rotation steps, each row followed by its count of steps
The counts run from 0 to 300.
[ 10  25 -36  36 -17  27  14  28 -15  45  29 -34 -24   6  37 -16 -13  47
 -14 -10 -38  -8  -6 -38   8 -12  10  18  10 -18   3  -4 -41  -4  40  23
   2  11  25 -29 -42  16   8 -10   8] | 300
[-38 -24 -35  48 -41  26   3  13 -11  37 -15  -6 -27  -7  13  29 -28  15
 -18 -19 -39 -11  -5 -30  -3  11   2  -7 -27 -43 -29  13 -73 -23   3   2
  23  17   7   4 -24   3  10   1 -15] | 147
[  6   1 -26  31 -38  30 -23   1   2  39  23 -45 -75  13   7   9 -30  23
 -21  23 -28  14 -16 -18  10 -17  15   4  16 -29  -4 -10 -41 -11  16  46
   5  -1 -10 -33 -39   2  14   6 -23] | 55
[ -9  -5   3  36 -21  10  12  32  -3  30  12 -33 -26  23  21 -15  -4  30
 -19 -14 -30   3   2  -3  -9 -48  36  31  31 -17  12  -4 -50  -9  39  34
 -12  10   6  -1 -32  13   9 -16   3] | 296
[-18 -56 -39  37 -17   6   9  17  13   4  -9 -23 -35   8  -9  15 -47 -15
 -36  -1 -35   5   9   0 -24 -35   1  28   2  -9  -9  -1 -37   0  16  28
  -7  14   5  17 -45  16  -4  13   4] | 80
[-45 -37 -48  38  27  28  16  37  -4  32   0 -15 -14  10   7  13  -9   0
  -6 -14  -3 -34  28   2 -35 -24   7 -16  -1   7 -16  -2 -43  -6  53  17
   2  36  13  21 -42   6  -5  14  -2] | 215
[ 18 -22 -57  44   8  28  17  19  -8  25   9 -35 -54  22  -2  -5 -41  -5
 -28  22 -14 -16 -22 -19   7  -1  -2   3   0  14  -1  -6 -15   0  29  32
  -5  -5   9  -3 -69  18   6  34   7] | 46
[  0 -22 -72  31 -25  28  14  22 -10  13  14 -22 -33  -6  23 -10 -34 -10
 -31 -17  -9 -15 -12 -30  13  23  -8   7 -17  -7  -4 -13 -41  -5  11   4
   6  -5   2  -7 -65  31  -3   6   8] | 105
[-21 -18 -26  43  -6  21 -12  24 -10  35 -13  -4 -27 -25   0  -2 -18  24
  -9  -4  -3 -10 -23 -19   4  36  -4 -32 -10 -24  -8  10 -67   7  33  27
  22  28  26 -10 -41  23  29   7  -9] | 195
[-17  12 -15  26 -16  18   0  19   0  50   7 -27 -28   1  15   3   7  44
 -15 -11 -61  -4   1  -7  -7 -28  44  20  22 -16 -12   9 -49 -11  29  36
  -1  29  19  -9 -26   4   1  -6   2] | 282
[-23 -18 -63  26 -15  21  -9  30 -13  23  13 -12 -17 -25  13   6 -51   5
 -19 -10 -19 -31   9  -1  -8  24 -17   5 -17 -13 -29   6 -48   6  17  31
  16  24  10  11 -53   5  -2  28 -12] | 136
[-33 -18 -35  20 -34  13 -27  18  -4  29  -5 -32 -47 -18   9   5 -29  26
 -20 -20 -23  -9 -18 -11   5  17 -12  -6   3 -42 -19   0 -63   1   1  37
  28  18   7 -10 -36   5   5   3 -16] | 132
[ -1   3 -17  49  13  29  -9  13   0  50  -4 -30 -54   0  15   3 -17  31
  -8   0 -17  -8 -22 -20   4  10  23 -35   1 -17   2  -2 -46  -3  27  13
   1  23  17 -39 -38   5  17   6  -8] | 254
[-20 -40 -27  18 -36  12   3  15   7  33 -10 -45 -45  13   4  18 -16  -6
 -27  -6 -34   7  10  -7 -18 -42  13  30  26 -16 -25 -15 -26 -10  24  32
 -12   3 -16   8 -44   7  -8   2 -16] | 82
[-27 -16 -15  50  -4  23 -15  25 -10  47  -3 -16 -12  -3   0  13 -11  39
  12 -15 -32 -11  -6 -23   1  12  11 -20 -24 -31   2  25 -65 -17  26  19
  22  28  21  -6 -27   5  13   2  -8] | 209
[-16 -25 -55  31 -13  43  18  16 -17  16  14 -23 -33   2  16  24 -30  14
 -35   0 -27 -25  -5 -30   4   1  -7  11 -42 -16 -13  -3 -38  -9  16  13
  -6  -2   8   9 -50  22   4  14   3] | 90
[-17 -40 -60  36 -19  14  24  37 -15   3  17 -25 -22  -6   6 -10 -28 -14
 -39  -8 -14 -12   2 -16 -16   1  -7  33 -19   0  -6 -11 -21  10  34  16
  -7  -3   4  27 -69  32  -8  25  19] | 92
[  1  12 -17  71   2  33   5  40 -17  51   0  -7 -22   2  31 -13  -8  32
 -19 -14 -17   0 -22 -30   0  20  11 -20 -14  -5  15   8 -53  -7  40   9
  -5  14  31 -34 -41  22  18  -4   8] | 240
[-10 -39 -34  49  -5  23  17  24   1  28   1 -44 -25  30  -1   3 -26  -2
 -33  20 -47  -5  22   3 -16 -36  -1  21 -12  14  -1   9 -35   4  36  19
 -21  17   4  20 -31  19  -7   0  17] | 18
[-38 -23 -21  45 -48  28   8  10   0  20 -11 -18 -26  -5  43  29 -19  11
  -8 -41  -1 -10  -4 -38  10 -20  28  -8 -18 -33 -22 -22 -54 -22  24  11
  11   4  -7 -13 -32  -3  10  -4 -12] | 161
[-44 -51 -38  25 -10  11  -1  23   4  17 -23 -21 -30  -5   3  18 -21   0
 -20 -26 -14 -11   4  11 -25 -30   0  12  14 -11 -30 -15 -59   7  16  34
   6  29   6  35 -39  11  -2  10   4] | 141
[-39 -48 -30  55 -20  16  12  30  -3   5 -13 -13 -14   3  -3  21 -23 -22
 -31 -28  -3 -17  21 -10 -34 -18 -16   7 -14  -6 -11 -10 -43   5  22  13
  -5  14   9  19 -40  26   0   2   3] | 155
[-11 -43 -23  40 -47  13   4  24   0   5 -14 -39 -43   9  29  13 -44  -5
 -28 -16  -8  10   7   3 -10 -39  20  32  10 -23 -19 -16 -44  -9   7  20
 -15   1   1  15 -45  22   4 -11  -1] | 97
[-39 -42 -32  48  25  23  -3  17   9  39 -17 -29 -27  -2  -3  19  -9  -6
  -2  -5   0 -10   5  12 -40 -17  -3 -20  11  19 -16   4 -44   5  40  23
  -6  39  15  12 -49   9  -6  30 -27] | 201
[ 21 -39 -26  31   9  23   2  18  10  21   4 -48 -50  16 -12  -2 -45 -20
 -25  21  -5  15 -18   2 -18 -17   1  22   5  10  15  -4 -27   9  23  35
 -19   0   2  -2 -45  24   9  18  14] | 49
[-13 -29 -17  27 -38  20 -16  -4  11  11 -13 -44 -48  14  30  14 -30 -12
 -16 -22   6   2  -2  -6  -1 -36  21  13  11 -15 -31 -26 -48  -6  -1  30
  -3   2 -10 -25 -57   0   1  12 -29] | 113
[ 16 -33 -17  47  -6  21  16  26   3  12  -6 -33 -44  29  12  -7 -38   4
 -38 -11 -17  -6  10   8 -16 -38  10  27  17  -2   0 -26 -45   3  37  53
 -26  -7  -1   6 -47  28   3  -8  18] | 35
[ -6 -29 -50  20   9  31   2  10   4  25  12 -55 -55   8 -12  11 -38 -16
 -16  18 -32  -2  -3  19 -25 -24 -19   9  13   8 -16  11 -28  -3  16  34
   2  17  -2   5 -58   0 -11  33 -15] | 64
[-28 -27   8  55 -10   6  19  27  -2  34   0 -41 -34  12  29  -3  -5   8
 -13 -38   2 -19   9  -1 -26 -49  30   0  21  -5   7 -13 -52  11  42  32
 -14  24  24  -5 -31  20   2  -9   0] | 234
[ 15 -26 -48  49  -5  31  22  33  -8  13  21 -27 -30  11   1 -20 -28   4
 -28  10 -20 -11  -9 -14 -10 -11   0  33 -31   9   9   6 -30   0  29  19
 -15   0  22   7 -52  25  -3   7  30] | 31
[ 14 -27 -24  36  11  29   9   2   3  34  -6 -48 -53  21   2  18 -44 -11
 -26   8   4   3   1   6 -17 -24   6  14  13  10  -7 -21 -34  -5  17  31
 -25   8  -9   2 -44  13  -6  26   1] | 50
[-19 -13 -19  63   4  33   5  26 -15  16 -12 -19 -13  -1  12 -12 -20  -3
 -24 -19  20 -34  -4  -9  -5  28 -15 -21 -32  12  -1  -4 -61   5  36  15
   3  12  17  -4 -52  27  29  21   8] | 182
[-29 -15 -33  42  29  27  12  21   2  38 -26 -34 -37   1  16  -1 -22 -21
 -21 -21  16 -22   1  -1 -25  13  -6 -18  -3   3  -8  -9 -32   7  44  18
  12  20  11   7 -51  19   3  39 -15] | 184
[ 20  -1 -52  34 -25  26   1  21 -16  30  24 -35 -38  13  18 -20 -26  20
 -27  13 -16  -5 -24 -19  12  10  -9  23 -10 -10   4  -4 -38   3  26  30
   5  -4   9 -20 -59  20   8  11   4] | 43
[-15 -36 -64   9  -6  30  21  37  -1  25  12 -26 -39  -1   5  13 -30 -16
 -22  -7 -40 -15  -2   5 -21 -18 -11  33  -6   6 -15  -1 -26  -3  22  27
   1  10  -1  26 -59  26  -6  17   4] | 78
